One turn or mirror swaps these rows in pairs. Which row does each one swap with?
q74: [ -3  -7  -9   2 -12  16  -7  10 -14   3  -1  20   0  20  -4 -10  -7  -7
   7  15  14  -2   0  11  -1]
q609: [ -6 -10 -11  -3 -14  20  -8  11 -15   0   2  21  -1  19  -3 -13  -8  -6
   8  15  18   1  -2  14   1]
q199: [  1  -2 -16 -15  10   4  -9  22   4  -1   2  10 -10  12 -12  -1  -3 -10
 -12  21   0  16   4  -1   3]
q738: [-15 -11  -8 -13   0   3  -2   2  -8 -18  -2  28  -1   4  -9 -11   1   8
  -5   6  25  20  -1   8  -2]
q862: [  6 -12  -2  -8 -14   5  -1   4 -11 -17   8  -2 -15   8  -1   1 -11  -6
   2  16   8  16 -15   8  12]
q221: [-19  -9  -8  -5  -2   0  -6   4  -7 -18  -3  27  -1   7  -7  -8   1   7
  -4   4  26  17  -1  13  -1]
q946: [-16 -12  -8  -8  -4   1  -6   4  -7 -13  -4  26   2   3  -4 -12   1   6
  -8   6  27  19  -2  10  -2]
q3: [-15  -8 -22 -14  -2  21  -9   6  -3 -15   8   5 -12  -3  -2  -3 -12   5
 -13  20  22   6   4   2 -14]
q576: [  6  -9 -12  -5 -16   2   0  10  -8 -18   7  -3 -13  11  -2   4  -7  -3
   6  17   6  16 -16   4  10]
q192: [-19  -6 -23 -14  -1  22  -6   5  -7 -16   9   6 -10  -1  -3   0 -11   6
  -9  21  21   2   3   9 -12]
q69: [ -1  -9  -7   1 -13  20 -10  10 -17  -1  -1  20   0  20  -4  -7  -8  -5
   2  13  17   3   2  16   4]
q90: [ -3   1  -8 -11   6  13  -5  12   9  -2  19  12 -20  13   1   6   0   3
   8   8  26  12   1  12  -8]
q870: [ -4  -8 -11   1 -15  19  -4  12 -14   0  -2  22  -1  21  -4  -8  -7  -7
   7  13  16   5   0  16   5]
q272: [-19  -8 -25 -12  -1  21  -4   7  -6 -14   7   5 -14   0  -3  -3 -12   4
 -11  19  24   7   3   5 -15]
q329: [  8 -12 -13  -5 -16   2  -1   9  -5 -18   6  -1  -8   3  -4   3  -2  -3
   6  17   7  16 -17   3   9]
q231: [ -3  -1 -14 -16   9   2  -3  21   3   1   2  10  -6  12 -11  -6  -2 -14
 -13  23   0  15   0   6   7]
q522: [-17 -13  -8 -14  -2   1  -6   7  -7 -13  -3  25   2   3  -5 -11   4   5
  -6   5  26  21  -1  14  -1]
q828: [  2 -12 -10  -4 -14   4   0   6  -9 -20   5  -5  -9   2   0   5  -8  -5
   5  13   8  18 -17   9   5]
q911: [  6  -9  -8  -6 -17   4  -1  11  -5 -16   5  -2 -16   6  -2   2 -11  -1
   4  15  11  22 -17   2   9]
q562: [  4 -12  -8  -9 -15   2  -1   7 -11 -17   7   3 -15   2  -1   6 -12  -4
   4  12   7  12 -18  10  11]
q760: [ -4   0  -8  -9   6  12  -4  17   6   1  19  12 -20  17   2   3   0   7
   7   9  24   9   1  13  -7]
q752: [  2  -5 -15 -13  15   1  -6  15   1   1   2   6  -3   8 -10   0   0 -11
 -16  20   3  13  -6   5   9]
q383: [  1  -5 -15 -16  12   4  -7  15   9   1  -2  13  -7  14  -7   2  -2 -11
 -12  24   1  13   0   6   5]
q208: [ -1   1  -8  -4   6  10  -5  16   4  -1  21   9 -17  15   1   8   0   6
   6   7  24  10   0  12  -8]
q158: [ -1  -9  -8  -6 -16   5  -1   5  -3 -15   2   1 -10   7  -2   2 -10   3
   4  15   3  17 -18   3  15]
q833: [-16  -9  -9 -11  -2  -1  -2   4  -9 -17  -2  28  -1   5  -8 -10   4   7
  -3   4  22  20  -2  13   0]
q859: [-20  -8 -23 -15   1  20  -3   4  -6 -15   8   6 -15  -2  -4  -3  -9   3
 -10  18  23   8   2   4 -14]
q599: [ -2  -4  -9  -7   5   8   0  15   7   4  17  10 -21  15  -3   7  -2   4
   8  11  24  10  -1  10 -12]
q244: [ -1   3  -8 -10   7  12  -3  12   2  -2  16   9 -24  16   1   7   3   4
   3   5  22   8   2  11  -9]
q138: [-18 -10 -13 -10  -5   0  -4   7 -10 -16  -3  26  -1   5  -7 -12   4   9
  -6   6  26  18   0  11   0]
q18: [  0  -2  -9 -15  13   0  -7  16   1  -2   5  12  -5   7  -9   3   1 -10
 -14  21  -2  11   5   4   4]
q892: [ -2  -5 -11 -14  18  -1  -7  15   4  -5   2   9  -6  10  -9  -2  -2 -10
 -13  18  -3  13  -1   4   8]
q214: [ -1  -7 -11   1 -12  14  -4  13 -13   4   0  24   1  21   0  -8 -10  -3
   7  16  15   5   0  11   5]
q30: [ -1   2  -9  -8   1  12  -3  15  10   2  17   7 -19  14   1   7   0   5
   9  11  21   9   4   7  -8]
q270: [-18  -6 -22 -12  -2  19  -5   7  -8 -15   4   5 -16  -5  -2  -4  -9   6
 -12  20  27   6   1   3 -11]
q165: [-19  -6 -25 -14   1  17  -4   6  -4 -15   6   4 -13  -2  -4  -5  -9   7
 -10  19  26   6   1   8 -13]
q325: [ -1   1  -9  -7   4  14  -5  16   8   0  15  10 -24  17   3   6   1   4
   3   8  24  10   4   6  -7]
q713: [-14 -11 -10 -13   1  -1  -8   3 -13 -18  -4  27   1   5  -7 -13   0   6
  -6  11  24  20   2   7  -1]
q147: [  7 -10 -13  -9 -14   1  -4   5  -8 -14   2  -6 -11   5  -3   2  -6  -3
   3  15   9  14 -21   5  10]
q863: [  1  -6 -11 -13  11   4  -3  19   4   0   5   7  -3  14  -8  -1   1 -14
 -13  20  -1  15   0   1   6]
q488: [ -3   1  -8  -7   4  10  -1  15   4  -3  18  10 -24  15   0   8   2   6
   6  11  26   7  -2  10  -7]
q105: [-19  -4 -20 -15  -2  20  -3   1  -4 -17  11   4 -11  -7  -1  -2  -7   5
 -10  17  21  12   3   6 -12]
q169: [  7 -11  -8 -10 -16   4  -1   5 -14 -19   4   1 -12   5  -3   7 -11  -2
   8  16   5  16 -14   6   6]
q985: [-17 -11  -7  -8  -5  -1  -6   5  -6 -15  -1  27  -1   6  -5 -11   4   5
  -6   4  25  21   0  11  -2]
q381: [-18 -13  -8  -9  -4   1  -9   3 -10 -17  -1  27   0   4  -6 -11   3   5
  -7   7  24  20   0   9   1]
q448: [  0  -4  -5 -15  15   2  -4  14   0  -2   8   7 -10  13 -10  -3  -2 -14
 -13  23   2  11   2   7   9]
q620: [ -3  -4 -12 -15  15   2  -8  14   0   1   1  12  -7  13 -12  -5   0  -9
 -14  18  -2  14   2   2   7]
q813: [ -3 -11  -6   5 -13  15 -10  11 -15   1   1  21  -4  17  -5  -6  -7  -8
   5  18  14  -2   0  14   6]
q685: [-13 -11  -2 -11  -1   0  -6   3  -7 -16  -2  29   0   6  -4  -8   4   8
  -4   4  25  17  -2   8  -3]
q278: [ -3 -12  -5  -1 -13  19  -8  12 -12   3   0  23   2  19  -3  -8  -8  -9
   1  16  17   2  -1  14   2]
q407: [ -3 -10  -9   6 -16  12  -6  12 -10   5   3  24  -1  17  -2  -7  -8  -6
   3  18  16   2  -1  13   3]
q148: [  0  -7  -7 -15  14   2  -8  17   3  -1   2  11  -8   7 -14   2  -2 -13
 -15  20   2   8   2   4   6]
q858: [-20  -8 -20 -16  -2  21  -4   4  -1 -17   6   4 -13  -1  -4  -1 -10   6
 -14  14  21   7   3   3 -13]
q645: [ -5   2  -7  -5   9  14  -5  15   6  -1  19  13 -20  14   0   4   3   6
   4   8  27  11   1   7  -6]
q455: [-18  -6 -22 -15  -4  20  -7   4  -4 -17  10   8 -11  -3  -3  -5  -9   8
 -13  20  22   6   5   6 -10]
q340: [ -1  -5  -5 -10   8  10  -3  15   4   2  19  10 -22  15   1   9  -1   1
   6   7  21   8  -1  11 -10]
q41: [  0  -5 -12 -10  16  -3  -9  17   0  -4   1   9  -5   9  -8  -4   0 -14
 -15  22   2  11   1   3   2]
q299: [ -4  -8  -6   3 -13  22  -7  11 -13   3   1  21  -3  18  -3 -10  -8  -4
   7  16  18   1  -1  11   3]
q338: [ -3  -7 -10   1 -11  20  -8   8 -14  -2  -1  26  -2  18  -2 -10 -10  -8
   6  18  19   2   0  12   3]
q984: [  7 -11 -11  -3 -12   1  -2   6  -7 -17   4   1 -13   1   2   5 -11  -1
   3  12   2  17 -17  11   7]
q262: [  5  -9 -12  -5 -17   6  -1   5  -3 -16   1   3 -14   8   1   8  -8  -1
   6  17   9  18 -18   7  11]
q92: [-18  -8 -23 -15  -4  21  -3   7  -3 -13   6   6 -11  -2  -3  -5  -8   7
 -13  15  25   9   2   3 -15]
q804: [  5  -7 -13  -6 -20   6   0  11  -8 -16   4   3 -12   5  -2   4  -8  -3
   6  10   4  22 -15   6  10]
q683: [  2 -10 -12  -7 -16   8  -5   4  -9 -17   8  -3 -16   6  -2   4 -10   2
   4  12   6  19 -16   5  11]
q666: [  5  -7 -17 -14  13   3  -2  19   3  -2   5   9  -2   9 -10  -1   1 -11
 -12  23   0  13  -3   0   4]
q154: [ -3  -5 -14 -18  14   3  -5  17   7   0   1   8  -8  14  -8  -3  -6  -4
 -12  22  -2  13  -3   1   7]
q617: [-17 -11 -10 -10  -3  -1  -5   6 -10 -20  -3  27  -1   8  -7 -10   0   8
  -8   6  23  18  -1  12   3]
q472: [  3  -6 -11 -11  13   0  -9  16   5  -2  -2   8  -7   7 -12  -1  -3 -10
 -12  21  -3  11   2   6   2]
q580: [  3 -12 -10  -6 -13   5  -4   4  -6 -20   3  -4 -12   4  -2   3 -12  -3
   4  14   3  15 -17   4  10]
q706: [-19  -8 -22 -13   0  20  -6   4  -3 -15   6   6 -12   1  -1  -3 -13   4
 -12  15  23   4   3   5 -17]

Swapped with q685: q192
Swapped with q738: q455
Swapped with q74: q208
Swapped with q580: q892
Swapped with q299: q760
Swapped with q576: q863
Swapped with q859: q381
Swapped with q813: q340
Swapped with q3: q833
Swapped with q244: q69
Swapped with q620: q683
Swapped with q105: q713

One turn or mirror swaps these rows in pairs. Which row does each one swap with?
q23: [  5  10  13  -3  -6  -7  -2   0   5   4  12   4  13  -3  -8  -6  -8  -4
  -3  -8 -13  -4   3   0 -15   6  -5  -1]
q927: [ -5   3  -4 -11   3  -3  -4   1  -7  -9  10   5  -6  -3  -2   1   1   3
  12   9  -1  -7   6  15   4  -3  12   5]
q177: [ 12   3 -14   1  14  -4  10   8  16   5 -13  -5  16   3  -7   1  -2  10
  15  -4   7   3  -1  -1 -13   9   1  -3]
q855: [ -9   0  -6 -12   1   0  -5   0  -8  -6   7   7  -9  -3  -5   2   0   4
  12  12  -1  -4   4  13   6   3  10  -1]
q820: [  4   1  -3 -17  -6  -7   3  12   1   6  11   7  13   2  -6   5  -4   2
   7 -11  -6  -5  -5  -3   6   4  -3 -14]
q230: [  2   5  -2 -11  -8  -1  -4   5   3   6 -11  -6  21   3 -16   3 -10 -12
   2 -11  -9 -11  -2   1  -5   9   2 -13]
q989: [ -1   6  15  -8  -9  -6  -5  -3   1  -3  13  11  15   1  -6  -2 -10  -4
  -4  -3 -10  -6   3  -1 -11   5  -5  -2]
q331: [-11 -11   0 -21   1   9   0   2   4  -7   3   0  18  -4  -5   1  -9  -3
   6   8  13  -3  16   8  -9   3   3  -4]
q506: [ 12   3   3  11   3   7  -9   9   0   6  -3 -18  -5  -7  -1  -7  -5  -3
   3   0  -6 -11   3  -9  -8  -5   7   5]
q528: [  9   7 -13   3  11   1  10  11  15   5 -13  -6  14  -5  -4  -3  -6   8
  12  -4   1   3   2  -2 -18  12   0   2]
q447: [  3   3  -2 -18  -9  -6   0   9   2   6   1  -1  18   3 -14   7 -10  -4
   9 -11 -12  -6  -4  -1   1   5   2 -14]
q253: [  9   2   3   9   4   8  -7   8  -5   8  -5 -18  -9  -6  -2 -11  -4  -5
   3   0  -3 -15   0  -8 -10  -3   7   6]
q958: [  9   1   4  11  -2   6  -9   9  -2  10  -2 -19  -6  -2  -3 -10  -3  -6
   7   2  -1 -14   4  -9  -8  -3   4   2]
q102: [ 11   1   7  12   0   2  -9   9  -3  10  -1 -16  -3   3  -4  -5  -6  -9
   4  -2  -7 -15  -7  -8  -3  -3   6   0]
q85: [ -1  -3  -4   0   4  13  -4   7  -1   4 -14 -18  -5 -13   1  -5  -8  -1
   6  11   3  -9  14  -2  -8   3   9   1]
q988: [ 11  13  -1   0   3  -4   8   2  15   6  -5  -9  15  -8  -3  -9  -9   6
   9  -6  -7  -2   5  -5 -22   8  -4   2]
q256: [  2   2  16  -6  -6  -5  -6  -3   2   0  15  13  19   2  -6  -2  -9  -4
  -5  -2  -6  -6   2  -3 -10   7  -1  -1]
q400: [  3  -4  -2   4   1   9  -6   7  -2   8  -7 -23  -8 -11  -2  -5  -7   1
   4   7   0 -11   7  -6  -8  -7   4   7]
q100: [  1  -7   3   8   4   6   7  -4  13  -4  -7  -6   3   1  -1   0 -12  -4
   5   9  17   5   2 -13 -11  13  -4   2]
q839: [  4   4  -1  -5   0  -1  -5   5   6   8 -14 -10  22   6 -16   4 -10 -16
   5  -7  -5  -8  -2   0  -9   7   4 -15]
q671: [ 10   0  -2   7  17  -3  -6  10   1   0   4   6  12  11  -5  -2   1   5
   6   6   3  -7   1  13 -21  -7   5   7]
q626: [  9  -9   6  13   8   0  10   2  11   2   4   0   8   4   2  -2  -5   3
   1   5  14   4   1 -14  -9   8  -8   6]
q347: [  3   0  -6   2   8  -5 -11   9  -7  -4  17  10   0   8  -2  -3   3  10
   9   7  -1  -6   3  15  -5  -7  10   4]
q901: [  3  -1  -3 -17  -8  -9   4  11   0   4   8   5  14   4  -8   6  -6   3
  12 -13  -9  -3  -5  -3   9   5   0 -11]
q581: [ -6   2  -6   3  -3   4   3 -13   7  -7 -10  -2  -6  -3  -7   4 -12  -5
   3  10   4   2  -5  -7   1  16   0  -5]
q711: [-10  -4   7 -20  -5   4  -3  -3   0  -8   6   8  19   3  -9   4 -10  -5
   1   4   5  -3  12   5  -5   4  -3  -7]
q189: [  8  -1  -2   4  14  -6  -8  11  -2  -4  12   7   8  11  -5  -4   6   7
   9   5   2  -9   1  13 -14  -8  10   7]
q101: [ -1  -2  16  -7  -9  -3  -3  -4   1  -5  13  13  15   4  -6   0 -12 -10
  -4  -1  -4  -5   5  -1  -8   5  -5   0]
q503: [  4   2  -3 -18  -7  -4   1   9   1   6  -2   1  14   6 -15   5  -9  -3
   8 -15 -11  -5  -2  -1   3   8   1 -15]
q61: [  7  -9   5  12   8   2   9   5  12   0   3  -3   5   3   6  -2  -7   5
   3   6  16   6   0 -15  -9   5  -7   7]
q180: [  8  -7   8  12   5   2   5   0  13  -2   0   3   5   5   1  -1  -9   0
   1   6  16   7   2 -13 -12   7  -6   5]
q784: [ -9 -12  -2 -15  -1  14  -1   2   1 -10  -9   2  15   1  -4   3  -9   2
   6   9  15  -1  17  -1  -8   3   0  -2]
q27: [  6  -6 -14   1  15  -4   1   6  10  -1  -6   4  18  16  -8  10  -1   2
  15   2  12   3  -9   4  -2   5   5  -6]
q11: [-11  -8  -1 -19  -2   7  -2  -4  -2 -11   8   8  16   1  -6   8 -10  -1
   1   8   9  -3  11   6  -6   4   1  -7]
q971: [ 10   1 -16   5  13  -1  11   8  14   3 -13  -5  15   2  -6   2  -5  11
  15   0   8   5  -3   0 -12   9  -1  -1]
q634: [ 3 -1 -2 -3  8 -4 -6  8 -7 -4 17  8 -3  5 -1 -1  5  8  9  5 -1 -8  0 14
 -6 -9 13  6]
q668: [ -7  -2   8 -15  -8   0  -3  -4   0  -9  11  13  16   3  -9   5 -13  -8
  -1   4   1  -5   6   5  -8   8  -3  -7]
q572: [ 11   1 -18   2  14   1  11   9  15   1 -11  -3  14   5  -3   1  -4   9
  17  -4   6   5   1   0 -13  11   2  -1]
q769: [ 3  0 -1 -3 10 -7 -7  7 -7 -4 15  7  0  3 -3  0  8  7 10  5 -4 -7  1 13
 -4 -9 10  7]
q754: [ -6   2  -3   5   0   9   5 -12   9  -2 -11  -8  -3  -1  -7   4 -11  -8
   6  11  11   2   1 -11  -6  14  -1  -2]
q359: [ 11  -1   1   7  17  -1  -7  10   2  -1  -1   0  21   8  -7  -6   0   3
   3   4   6  -9   5  11 -20  -7   7   7]
q44: [  7   2  -4 -16  -5  -7   1   9   3   8   1   1  19   3 -13   6  -7  -2
   7 -16 -12  -7  -6  -1   4   7   2 -14]
q410: [  1   2  -5 -19  -6  -5   0   9   4   5   0   1  20   2 -12   6  -6  -3
  10 -13  -8  -5  -4   1   1   7   2 -16]
q907: [ -4  -9  -8  -8   4  16   4   2   4   0 -13 -10   7 -10  -4  -1 -13  -1
   9  10  16  -6  16  -2 -12   1   0   5]
q518: [  9   8 -10   6  10  -3  10   5  13   5 -12  -6  14  -4  -2  -8  -5  11
  12  -4   3   5   0  -4 -18  11  -2   0]
q267: [ -7  -9  -8 -13   2  18  -1   3   3  -3 -13 -10   6  -6  -4   3  -8   0
   6  11  11 -11  14  -2 -11   5  -1   1]
q353: [ 11   2   6   9  -2  -6  -5   5  -2   5   6  -6   0  12  -8   2  -6 -11
   5  -2  -5 -11 -14  -7   9  -1   7  -4]
q218: [  8  -4  -6   4   9  -7  -1   5   6  -5   2  10   9  20  -9  10  -1  -2
  11  -1   5  -2 -16   5   5   3   7  -8]
q273: [  7   0   3  -1   6   3  -5   7   7   7 -15 -11  25   8 -14  -3  -6 -15
   2  -6   0 -11   3   1 -19   1   6  -4]
q879: [  8   3 -18   1  14  -2  11   8  16   3 -14  -6  16   0  -7   1  -3   9
  13  -4   6   4  -3   0 -11  11   1  -4]
q553: [-14   0  -7 -11  -1   1   2 -11  -3  -8   1   3  -9   0  -8   7 -11  -2
  12  11  -2   5  -1   7   2   9  10  -7]
q607: [ -7   3  -4 -13   2  -5  -2  -3  -7  -4   9   8  -8  -1 -10  -1  -7   2
  12  12  -4  -9   2  14   4   2   9  -5]
q17: [ -2  -1  -3   9   4   6   7  -8  13  -6  -8  -4   2  -1  -2   4 -13  -5
   3  12  11   8   1 -12  -6  15  -4  -2]
q535: [-10   3  -7 -11  -9   0   4 -10  -2  -6   5   8  -9  -1 -11   8 -11  -4
   6  10  -3  -1   0   7   4   8   8  -6]
q37: [  3   1  -3   0   3  11  -3   7  -1   3 -10 -20 -11 -15  -1  -3  -8  -3
   2   5   3 -10   8  -4  -6   0   8   5]
q621: [ 13   2   5  12   1   2  -9  11  -3  10  -2 -16  -5  -5  -3 -10  -9  -9
   3  -1  -5 -14  -2  -6  -7  -4   6   1]
q201: [  5  -2 -16   0  15  -2   8   7  13  -2  -6   1  15  10  -6   8  -3   6
  16   3  15   6  -5   3  -5   7   4  -4]
q824: [ 11   0   9   8  -3  -2  -8   6  -5   9   2 -10  -3   9  -7  -1  -8 -11
   7  -4  -6 -13  -9 -11   2  -3   6  -5]
q803: [-3  4 -8 -8  2 -5 -9  1 -8 -5 15  5 -4  0 -5 -1 -1  6 13 12 -4 -5  0 12
 -1 -8  9  6]
q582: [  9  -5  -3 -12  -1  -8   7  11   4   1  14   8   9   2  -4   5  -4  13
   8  -8  -1  -3  -3  -7   7   2  -6  -8]
q467: [  7   2   1   5   0   8  -6   7  -4   8  -6 -21  -4  -7  -3  -9  -7  -6
  -1   3  -3 -14   3 -10  -7  -4  11   3]
q950: [  7  -2   0   1   8  -8  -7   9  -2  -1  14   7   2   9  -1  -3   8   8
   9   6   2 -10   1  15  -7  -9   9   7]
q798: [ -9   4  -2  -1  -3   5   6 -10   5  -4  -3  -1  -7   1  -9   7 -14 -12
   6  12  -1   7   2   1   0  16   0  -7]
q77: [ 2  2 -6 -4  7 -3 -5  3 -6 -4 15  7 -2  5 -3 -2  5  7 10  8  0 -6 -1 16
  0 -6 11  8]
q418: [ 10 -10   2   8   8  -4   5   9  10  -1   8   2   8   2   5  -2  -4  12
   7   0  14   2   0 -16  -4   3  -7   5]
q415: [  5  -9  -2   0   4  12   2   3   4   4 -13 -17  -3 -10   2  -5  -9   4
   7  12   9 -14  11  -2  -9   1   6   2]

Swapped with q671: q824
Swapped with q950: q621
Swapped with q218: q273
Swapped with q359: q353
Swapped with q798: q784
Swapped with q711: q17
Swapped with q23: q418
Swapped with q535: q907
Swapped with q415: q607
Swapped with q754: q11
Swapped with q102: q189
Swapped with q839: q27

